Rotation paths and how fast each direction turns (degrees each step)
Each turn is a multiple of 5 degrees from 10 to 175, or 0.
Each row of a path follows its step; steps can be skipped.
path 1
step 0: [ -1 -11  15   7   0  -3   0   0   4 -13   7  -2   7  -6   0 -11   7   8
  -8  -7   1  -2  21  -1  -1  -5   1  10   4  -6   1  -5  -4   7   9  -9
  -1   5  10   2  -4  11  17   8   2  -1 -15]
step 1: [ -2   5  -5   8  -1   2  -3 -10   3   2  -3   5   6   7   2 -10  18 -11
  -5 -11   1  18  -7   7   6   7  -9   7  -1 -22  -2  -6  -8   0   3   2
  -8  -1  -1   9   1  -4  -1  -2  -5  12 -13]
step 3: [ -9   9   8   0  -4  -4  10   7  -7   5   0  -1   3  -8  -3  -9  14   0
  -3  -3  -4   1  -7   3   9   0 -10  -7  -9  -6   3 -24   2  -2   5  -8
   3  14   2   4  -4  16  11   1   8  15  -2]
step 4: [  6   2   4  -3  -3  -1  -8   3 -14   2   6   8   3 -14   1  -2   3  -1
  -2  -2  -3   5  13   6  -6   0   1  -1  -2 -11   6  -4 -12   8   1   6
 -17   4   0  22  17  -2  14  -5  -5  -6  -9]
step 6: [  1   7  -1   2  -6  -2 -16  -9  -7  10   1   9   8   5  -6  -3   6  -3
 -13 -11  18  13  -8   2   0  -5  -7   1   7  -6  -8 -11  -8  -6   5  12
  -5  13  -3   9  -1  -1   4   3   9   6  -8]
step 7: [  3  11  13  19 -10  -3   0  10   5  -4   5   0   3 -13  -2   9   6  -5
 -10  -7  -6  -5   5   1   8  -2  -4  -2  16  -1   9  -3  -5   7   0  -3
  -3  18   9  10  -2  -6   7 -11  -3   5  12]
step 8: [ -8   8  11   2 -13   0   3   8  -8  -6  -5  -5  10   1   1 -11  -4  -6
   6   0   3   5  -3   6   9  -8   1  10 -10  -1   9 -19  -7   1  -2   5
  -2  10 -12  10  11  12   5   7   1  11  -9]
step 9: [ -4   0   5   3 -15   6  -7   3  -6   2  10   6   4  -8   5   7   5   4
 -13   3  11  -6   9  -1   3  10   0   2  10  -9  -1  -4  -3   4  -8  -4
 -12  -5  -4   8   4 -11  23   1  -3  -1 -18]
step 10: [ -3  12  18  -1  -9  -7   3  -9  -1  -8   0   6   3   7   5  -1   2  -8
  -8   4   7   0  -3   7   4   1 -14  -4   8 -20  10  -1 -14  -7   4   5
   0   4   0  -2  -4   2  -1  15 -14   9   8]
step 11: [  3  -6   9   7  -9   8 -10  -2 -10  11   2  -4  12  -2  -1  -2   0  -6
  -8 -19  13  -6   2   1  -3  -5   1   1   9  -1   3  -3  -6 -18  -1  -1
  -1  16  -7   7   7   1  11   2  15   1   6]
[ 1 -2  1 -3  0 -2 -2  0 -2 -1 -1  3 -1  5 -1 -1 -2  0  4 -1  3  4 -2 -4
 -3 -3 -2  1 -3  0 -2 -2 -2  0 -1  6 -3  3 -1  0  4  2  0 -1 -3 -2  1] | 160
[-1 -4  2 -1  1  1  1  2 -1  1 -1 -1  0  2 -3 -4  2  5 -1 -2  5 -2 -1  0
  0 -3  1  0 -3  4 -3 -4 -3 -1  1 -5  5  0 -4 -1 -1 -2  1  2  3  0 -2] | 130
path 2
step 0: [  8   8   6 -14   3   3   6  -9   0  11 -12  -8   4   2   2   8  -1  -5
   1   5   2  -1   0  -2  -1   5  -7  -1  13 -15  -6   5  12   9  15   3
   8  -6  -2  -6   8   6  -3 -16   8 -11 -18]
step 1: [  5  12  -9  14   9  -2 -13  14 -12   7   8  -2   3  -2  -9  -5   4  -7
   0   2  12   1   4  -9   0  -5  -5   9  10   4   6  -7  -6  -2  -7 -16
  -5   4  -7  -9  -9  11 -12  -1  -5 -13  -1]
step 2: [ -7 -17  -3   2 -12   8   6 -20   5  -9  -7  -3   4   6 -14  -3  -5 -19
   7  -7  -9  -6  -5 -10 -15   5 -10   4   5  -8   1  -5  -1   3  -2  -3
  -4   1   5   7  -3  10   4   3   2  -7  -4]
step 4: [ -6   3  -9  -1  -8   4 -14  -8   9  15   5   3  20   1  13  -2  -5  -6
   0  -1   6   1  -8   2  -4  -6  -1  11  -1  -1 -19   1   4   4   2 -16
  -6   9  -7 -10   3  13  -3   6  -4   0  -5]
step 5: [  6  -4  -9  10   2   6   3   5 -12  -8   9  -7   5   3   2   2  -8 -19
  14  -9  -2   3   0  -6   6  -5  -8  -7   2   6  -4 -18  -7   2   7   0
  -5 -11   0  17   9   0  -2  -8  12   6   7]
step 6: [  5  -3  -4 -13  -1  18   8  -1  -6 -17   6   8   5  -1   6   9  -1   2
 -12   4   0   2   2  15  -8   0  -5   5   9 -11   2   0   5   8 -11  -1
   1  -5 -12 -13   6  11  14  -3   4  -8  -9]
step 7: [  8   5   4  -2   1  -3  -6   3  -7   9  10  -1   5   0  -5  -3  25  -6
   6  -8 -11  -6   6  -1  -6   7   8   1  13   2 -14   3 -12   0   7 -17
 -11   4  -9  -1   8  -2 -11  -3   4   8  -6]
step 8: [  0   2  -6   6  -1  12  -9 -16  -7   2 -14   2  -9  -5   1   3  -9  -4
   8   3   2  -5   8 -13  -4  -4 -18   0  -4   0   1   0   3   7  -9  -4
   4 -14 -15   9  20   1  -5   8  -3  -7  -4]
step 9: [ -6  -9  -8  -9   8 -15   6  19 -11   3   3  -5   1  -2  -4  -4   2  -8
 -17  -8  -9   4  -5   5 -12   8 -10   8   5  -3   0 -10   9  -5   6 -11
   7 -11  -7   1  -1  -1   7  -2   6 -11  -5]
step 11: [  2  -5  -1   7   6  -2  -4  -6  -3  -3   9  17  10   9  -1  -2  -1  -2
   4  10  -1  -3   7  -7  -8  -6  -9  -2  -2  11 -17  -7  -8  -9   1  -6
   5 -15  -4  16 -11   3  -9  -9  -3 -16  -3]
[ 1  0 -3  1  2  5 -5 -3 -2 -1 -1  0  3  0  1 -2  0 -4  1  1 -2 -3  0  3
  1  1 -1  2  5 -2 -1 -3  0  1  2 -7  2 -2 -2  1 -1 -1  1 -1  3 -3 -2] | 0
[-1 -5  0  1  2 -3 -2  0  3  1 -2  2  1 -2 -2 -6 -1  1 -1 -2 -3 -1  2 -1
  2 -2 -1  5  0  0  1 -4  2  0 -1  2  1  3  3  1  0  3 -1 -5 -5 -3 -1] | 45
[-3 -6  2 -2 -2  3  1 -3 -3  5 -6  2  1 -2 -1  3 -2  0  3  3  2  1  0  1
  0 -3  3  1  1 -1 -1  3  1  2  0  0 -1  1  0 -2  1  3  5  2  1 -1  0] | 175
[ 2 -2 -1  2  1 -2  3 -3  2 -2 -3  0  1  0  1  2  3 -3  2  3  0 -2  2 -2
  4 -2 -5 -2  1 -3 -1  1  1  2  0  3 -2 -2  0  7 -2 -1 -1  1 -1  4 -1] | 130
